(100): [124 149 120 124 126 135 126 144 130]
(119): [129 141 106 137 112 108 132  87 156]
(98): [138 112 113  89 156 145 131  94 165]
(65): [163 164 114 141 143 127 152 124 140]
(196): [145  95 103  73 136  89 126  95 158]
(219): [192 147   9 121 130 131  58  83 142]
size: [138 112 113  89 156 145 131  94 165]
9
size: [145  95 103  73 136  89 126  95 158]
9

(39): [ 38 123  71 128 144 114  97 132]
(65): [204 173 114  82 126 134 198 116]
(197): [154  34 181  82 123 132  82  97]
(119): [121  98 100 146 223 169 134 123]
(100): [126  96  61 176 166  65 152 130]
(98): [ 67 100 212 127 130 154 146 102]
(219): [168 142 172 183 183  71 100 117]
dup (197): 
[82]
size: [154]
1

(197): [115 102 145 141 142 133 179 100 145 182 151 117 138 122 177 151 105 127
 115 142 147 128 121 185 123 126 137 123 162 163 133 107 178 101  64 162
  91 164 136 185 114 133 124 166  89 118 123 105 115]
(219): [116  92 171 142 131 107 178 123  98 121  52 104 106 110 111 164 126 104
 135 114 145 124 145 147 114 101 122 137 188 149 119 116 128 120 118  86
 118 130 120 136 101 220 138 136 145 127 118 136 136]
(7): [126 116 124 125 124 113 137  91 103 107 119 148 121  97 132 112 148 106
  98 126 140 106 153 140 130 143 129 105 122 115 138 185 132 126  98  89
 129 149 101 248 126 118 126 144 108 106 143 119 123]
(119): [115 102 145 141 142 133 179 100 145 182 151 161 138 122 177 151 105 127
 148 142 147 125 121 185 123 126 137 123 162 163 133 107 178 101  64 162
  91 164 136 185 114 133 124 166  89 118 123 105 115]
(169): [ 56  91 132 127 120 133 164 195 118 124 211 136  95 156 142 101 152 125
 136 110 124 156 113 134 123 119 121 139 162 128 119 134 133 126 143 135
 128 128 128  49 143 193 128 163 148 116 119 109 123]
q: [115 102 145 141 142 133 179 100 145 182 151 161 138 122 177 151 105 127
 148 142 147 125 121 185 123 126 137 123 162 163 133 107 178 101  64 162
  91 164 136 185 114 133 124 166  89 118 123 105 115]
(119)
size: [116  92 171 142 131 107 178 123  98 121  52 104 106 110 111 164 126 104
 135 114 145 124 145 147 114 101 122 137 188 149]
30

(219): [102 233 112 141]
(98): [129 114 113 150]
(39): [232 233 127 129]
(7): [135 233 137 127]
(169): [194 233  73 181]
(15): [155 233 114 148]
(200): [139 233 138 125]
(197): [ 87 233 127 131]
(119): [110 233 128 126]
(65): [194 194 131 121]
(196): [ 99 233 104 154]
(100): [145 233 129 129]
gone (7): [233 135 137]
[127]
dup (65): 
[194]
gone (200): [233 125 139]
[138]
size: [110 233 128]
3
gone (219): [233 141 112]
[102]
gone (39): [127 232 129]
[233]
size: [155 233 114]
3

(119): [136 152 181  90 186 112 170  65 114  90 164 140 214 121  68 125 141 182
 116 119  94  68 151 141 131  84 117 141 124 108  74  77  56 126]
(98): [102 168  76 183 147 122 143  93 117  96 103  98 157 130 107 164  90  69
 110 151  94  81 101  57  58 154 113 134 108  31 172  85 170 104]
(197): [178 113 158  96 143 114 143  42 207 157  71 162 116 154  90 142 226 106
 146 180 118 109 154 112 131 103 112 113 146 192 160 178 131 163]
(169): [121 110 115 123 152 222 115 101  90  89 129 217 118 120  50 113 196 118
  95 176 139 137 105  72 143 149 120 101 149  93 148  66 122  97]
(219): [121 110 115 123 181 222 115 101  90  89 129 217 118 120  50 113 196 118
  95 176  90 137 105  72 143 149 120 101 149  93 148  66 122  97]
(100): [146 181 123 156 111 100 114  96 154 119 164 140  95 212 162 109  20 136
 169 180 121 115 141 100 131 132  80 136  62 112 153 170 126 218]
(200): [ 83 132 106 165 139 157  59  99 103 130  80 154 175 105  75 138 170  40
 108 109 124 118 101 115 182 180 157 146 156 163  46 165 111  73]
(39): [103 177 157 151 134 154 173 147 170  90  83 173  79  75 127 147 149 178
 212 177 137 105 176 143  73 100  83 131 177 102  87 101 189 149]
(196): [121  88  95  35  99 141 112 135 147 118  70 131 127 128  48  61 212 122
 112  84 130 207  92 115 158 119 140 141 131 111 174 165 165  89]
gone (219): [121  66 115  93  72 122 137 110 129  50 176 101 105 120 222 181 115  90
 196 143 148 123 217 101 118 149 118 149  95 113  90 120  97]
[89]
size: [121 110 115 123 152 222 115 101]
8
q: [121 110 115 123 152 222 115 101  90  89 129 217 118 120  50 113 196 118
  95 176 139 137 105  72 143 149 120 101 149  93 148  66 122  97]
(169)
size: [121 110 115 123 181 222 115 101  90  89 129 217 118]
13
gone (100): [100 109 170 115 154 121  80 162 136  20 132 153 164 141 136 156 112 131
 140 212  95 126 114 111 119 123 146 100 169  62  96 218 181]
[180]

(98): [174 114 165 133  78 101 130 116 124 135 151 164  95 137 184]
(7): [123 114 165 133  78 101 130 116 124 135 151 164  95 137 103]
(39): [166 134 192 115  89 155 121 102 154 179 154 154 100 153  99]
(15): [181 170  99  68 153  82  93 129 136 145 149 114 205  41 192]
(197): [175 103 151 112  97 105 151 229 167 120  72 126  76 130  58]
dup (197): 
[151]
size: [166 134 192 115  89 155 121 102 154 179 154 154 100 153  99]
15
gone (7): [164 130 151  78 116 123 135 133 137 103 101 165 114  95]
[124]
gone (7): [135 101 124 103 137 165 116 133  95 123  78 164 114 130]
[151]
size: [166 134 192 115  89 155 121 102]
8
gone (39): [102  89 154 166 154 155 121 153 115 100 192  99 154 179]
[134]

(196): [ 61 125 132 118 127 133 130 127 187 175 200 162 127  91 128 128]
(98): [126 110  94 113 113 122 114  95 171  80 139 169  90 143 125 106]
(39): [128 153 159 161 156 134 151 161 104  41  96 127 166 128  95 155]
dup (98): 
[113]
gone (39): [161 128  95 134 156 155 166 104 128 153  41 127 151 159 161]
[96]
size: [128 153]
2
size: [126 110  94 113 113 122 114  95 171]
9

